rotation steps, each row followed by its count of steps
The counts run from 0 to 654.
.00 -.21 .00 .00 .02 .11 -.11 .10 -.08 -.16 .01 .11 -.20 .30 .10 -.47 .11 -.16 .01 -.04 -.01 .21 -.10 -.17 -.27 -.12 -.26 .09 .07 -.11 .07 -.08 -.19 -.29 .10 : 449
.02 .11 -.08 .42 -.09 .13 .03 .06 .01 -.16 .36 .35 .09 .20 -.12 -.24 .14 .02 .01 .21 .07 .15 -.13 .14 .03 -.16 -.23 .10 -.09 .07 .18 .17 -.06 -.09 -.08 : 43
.04 -.04 -.01 -.10 -.21 -.22 -.19 .34 .11 .02 .00 -.02 .09 -.06 -.06 -.04 -.28 .18 -.26 .31 -.06 .09 -.03 .20 -.18 -.09 .25 -.11 .00 .34 .14 .22 -.10 .10 .06 : 320
.02 .01 -.22 .20 -.11 .02 .02 -.02 .04 -.21 .24 .14 .02 -.03 .03 -.55 -.06 .10 -.08 .17 .13 -.09 .11 .34 .15 -.10 .22 -.09 .02 -.24 -.14 -.12 -.12 -.10 .04 : 76
-.18 .03 .07 .10 .04 .03 -.08 .05 .10 -.23 .14 .10 .22 -.16 -.15 -.31 .07 .07 -.07 .41 .23 -.05 .05 .22 .21 -.02 .19 -.02 .14 -.17 .06 -.05 -.06 -.36 .16 : 85
-.01 -.19 -.09 -.20 -.08 -.12 .02 .08 .00 .12 -.15 .07 -.07 .14 -.12 -.13 -.18 .17 -.27 .26 -.08 -.09 -.19 .31 -.14 -.02 .27 -.19 .10 .08 .36 .16 -.19 .08 .15 : 622
.00 -.24 -.16 -.08 -.01 -.09 -.12 .14 -.01 .02 -.25 .19 -.06 .06 -.20 -.06 -.06 .14 -.14 .26 -.04 .05 -.12 .11 -.28 -.07 .09 -.15 -.14 .25 .36 .28 -.25 .19 .05 : 23
-.18 -.12 .26 -.16 -.05 -.12 .09 .02 .08 -.12 -.26 .15 -.17 -.16 -.20 .09 .05 -.10 -.11 .38 .09 .35 -.03 .00 -.02 -.08 .08 .07 -.10 .15 .34 .11 -.16 -.19 -.08 : 543
.07 -.11 -.16 -.19 -.13 -.02 -.30 .21 -.28 -.07 .10 .12 -.40 .16 -.16 -.03 -.08 -.11 -.07 -.12 -.04 .09 -.11 .23 -.05 -.24 .11 -.02 -.12 .12 .18 .11 -.23 .26 -.09 : 476
-.19 -.29 -.19 .10 -.07 -.17 .05 .00 .01 -.04 -.24 .06 -.17 .18 -.26 -.25 .12 .12 .16 .15 -.09 -.03 -.08 .14 -.09 -.08 .28 .02 -.13 .27 .25 .20 -.24 .13 .10 : 361
-.15 .08 .10 .10 .00 .13 -.02 .15 .05 -.06 -.12 .13 .20 .08 -.08 -.36 -.06 .17 -.13 .24 -.18 -.07 -.12 .25 -.06 .12 .03 .04 .39 .05 .18 .35 .08 -.18 .20 : 610
.13 -.22 -.17 -.17 -.12 -.10 .08 .00 -.01 .11 .02 .13 -.14 .23 -.02 -.21 -.19 .11 -.30 .23 .01 -.03 -.22 .28 -.17 -.09 .16 -.24 -.05 -.03 .32 .00 -.27 .06 .09 : 627
-.04 .14 .07 .11 -.06 .22 .02 .00 .14 -.01 .03 .14 -.23 .24 .13 -.59 .09 -.02 -.26 .08 -.01 .07 -.33 .22 -.12 -.10 .03 -.02 -.01 -.02 -.23 .06 -.02 .02 -.04 : 596
-.15 -.24 .12 -.39 .07 -.11 -.35 .23 .02 -.05 -.18 -.10 -.14 -.03 -.11 -.15 .07 -.07 -.18 .22 .17 .06 -.11 -.01 -.15 -.13 .26 -.09 -.01 .02 .10 -.11 -.25 -.15 .18 : 434
.01 .09 .08 .02 -.23 -.13 -.11 .37 .10 -.05 .07 .05 .25 -.05 -.03 -.06 -.25 .19 -.22 .30 -.15 .14 .05 .17 -.12 -.06 .07 .04 .23 .27 .22 .30 .03 -.09 .06 : 314
-.26 -.26 .12 -.19 -.09 -.25 .11 .02 .18 .02 -.20 -.14 -.16 .12 -.10 -.24 .15 .01 -.06 .27 .08 .08 -.11 .03 -.04 -.13 .36 .04 .03 .07 .20 -.14 -.22 -.22 .16 : 99
-.18 .00 -.06 .13 -.27 -.22 .02 .15 .08 -.02 .04 -.04 -.11 .09 -.21 -.15 .00 .13 .06 .15 -.10 -.01 -.06 .34 .12 -.15 .44 .11 -.03 .36 .09 .21 -.07 .18 -.02 : 60
-.02 -.15 .01 .07 .02 .14 -.15 .18 -.12 -.22 .02 .16 -.07 .25 .04 -.40 .10 -.13 .08 -.06 -.08 .22 -.01 -.16 -.23 -.09 -.34 .16 .19 -.08 .16 .06 -.11 -.32 .11 : 453
-.18 -.13 .26 -.17 -.08 -.14 .11 .02 .09 -.10 -.28 .14 -.20 -.14 -.19 .08 .06 -.11 -.12 .36 .07 .36 -.03 .00 -.03 -.10 .09 .08 -.11 .17 .33 .10 -.17 -.16 -.10 : 544
-.02 -.02 -.09 .05 -.25 -.08 -.01 .16 .08 -.19 .17 -.07 -.05 .07 .21 -.57 -.06 .02 -.06 -.04 -.04 .10 .22 .14 .03 -.20 .17 .09 .24 -.19 -.16 -.19 -.07 -.22 .04 : 412
.16 .04 -.09 .03 -.13 .14 -.20 .11 -.27 -.18 .39 .22 -.36 .17 -.02 -.25 -.11 -.21 -.07 -.09 .05 .13 -.15 .26 .05 -.18 -.06 .01 -.13 -.05 -.04 .00 -.14 .07 -.13 : 484
-.16 .06 .08 .05 .00 .11 -.41 .35 -.19 -.23 .05 .00 .04 .03 -.16 -.28 -.04 -.01 .12 -.01 -.15 -.05 -.01 .18 .03 .04 .07 .17 .33 .13 .00 .31 .06 -.13 .18 : 162
.22 -.12 -.16 .08 -.13 -.01 .13 -.01 .00 -.02 .33 .25 -.01 .26 .07 -.30 -.14 .03 -.24 .26 .11 .10 -.16 .14 -.13 -.13 -.14 -.15 -.07 -.13 .26 -.11 -.23 -.16 .05 : 635
-.26 .02 .13 -.09 -.23 -.22 .02 .15 .12 .00 .14 -.11 -.16 .11 -.19 -.02 .20 -.02 -.05 .17 .07 .10 -.11 .24 .23 -.30 .42 .17 .05 .15 .19 -.07 -.11 -.06 -.02 : 396
-.14 -.03 .05 -.07 -.02 .00 -.04 .16 .02 .02 -.20 .08 .14 .06 -.16 -.19 -.12 .21 -.18 .28 -.16 -.11 -.13 .30 -.08 .09 .19 -.04 .32 .12 .32 .34 -.01 -.07 .21 : 615
.03 .13 .10 .10 -.24 -.06 -.03 .34 .11 -.07 .13 .10 .28 .01 .02 -.13 -.22 .17 -.22 .26 -.17 .18 .05 .16 -.10 -.06 -.04 .09 .29 .19 .22 .28 .07 -.17 .05 : 311
.05 .08 -.13 .19 -.21 .07 .08 .13 .10 -.24 -.08 .30 -.07 -.03 .14 -.37 .04 .02 -.12 -.02 -.12 .36 .28 .02 -.14 -.27 -.21 .12 .04 -.06 .02 .12 -.07 .01 -.25 : 563
-.26 .10 .11 .02 -.12 -.10 -.06 .16 .06 -.11 .21 .06 .06 .02 -.30 .06 .27 .02 -.03 .26 .14 .06 -.03 .26 .31 -.27 .25 .17 .11 .04 .31 .02 -.07 -.14 -.01 : 390
-.23 .11 .28 .00 -.01 .01 -.24 .19 .08 -.26 -.12 .12 -.09 -.32 -.22 -.03 .11 -.11 -.04 .31 .14 .31 .02 .05 .07 -.10 .12 .13 -.16 .25 -.05 .20 -.04 -.09 -.13 : 241
-.13 -.06 -.02 -.18 -.02 -.08 -.43 .42 -.01 -.12 .00 .07 .10 -.04 -.22 .09 .22 .03 -.13 .13 .10 .14 .11 -.01 -.06 -.35 .04 .07 .10 .05 .34 .06 -.19 -.04 .03 : 129
-.02 -.28 .03 -.17 .02 .03 -.14 .08 -.03 -.08 -.06 .02 -.33 .28 .08 -.42 .11 -.18 -.08 .02 .08 .18 -.20 -.14 -.28 -.16 -.07 -.01 -.07 -.08 .03 -.18 -.27 -.20 .11 : 444
.00 -.05 .07 .18 .01 .12 -.02 .15 .08 -.16 -.13 .19 .19 .03 .05 -.43 -.14 .10 -.10 .28 -.13 .16 -.02 -.04 -.30 .12 -.23 .02 .19 .10 .10 .28 .00 -.28 .15 : 8
-.02 .00 -.08 .05 -.18 -.04 -.10 .22 .06 -.24 .15 -.04 .08 -.03 .17 -.54 -.07 .04 -.07 .01 -.02 .07 .28 .13 .02 -.16 .11 .08 .30 -.22 -.13 -.14 -.05 -.28 .09 : 415
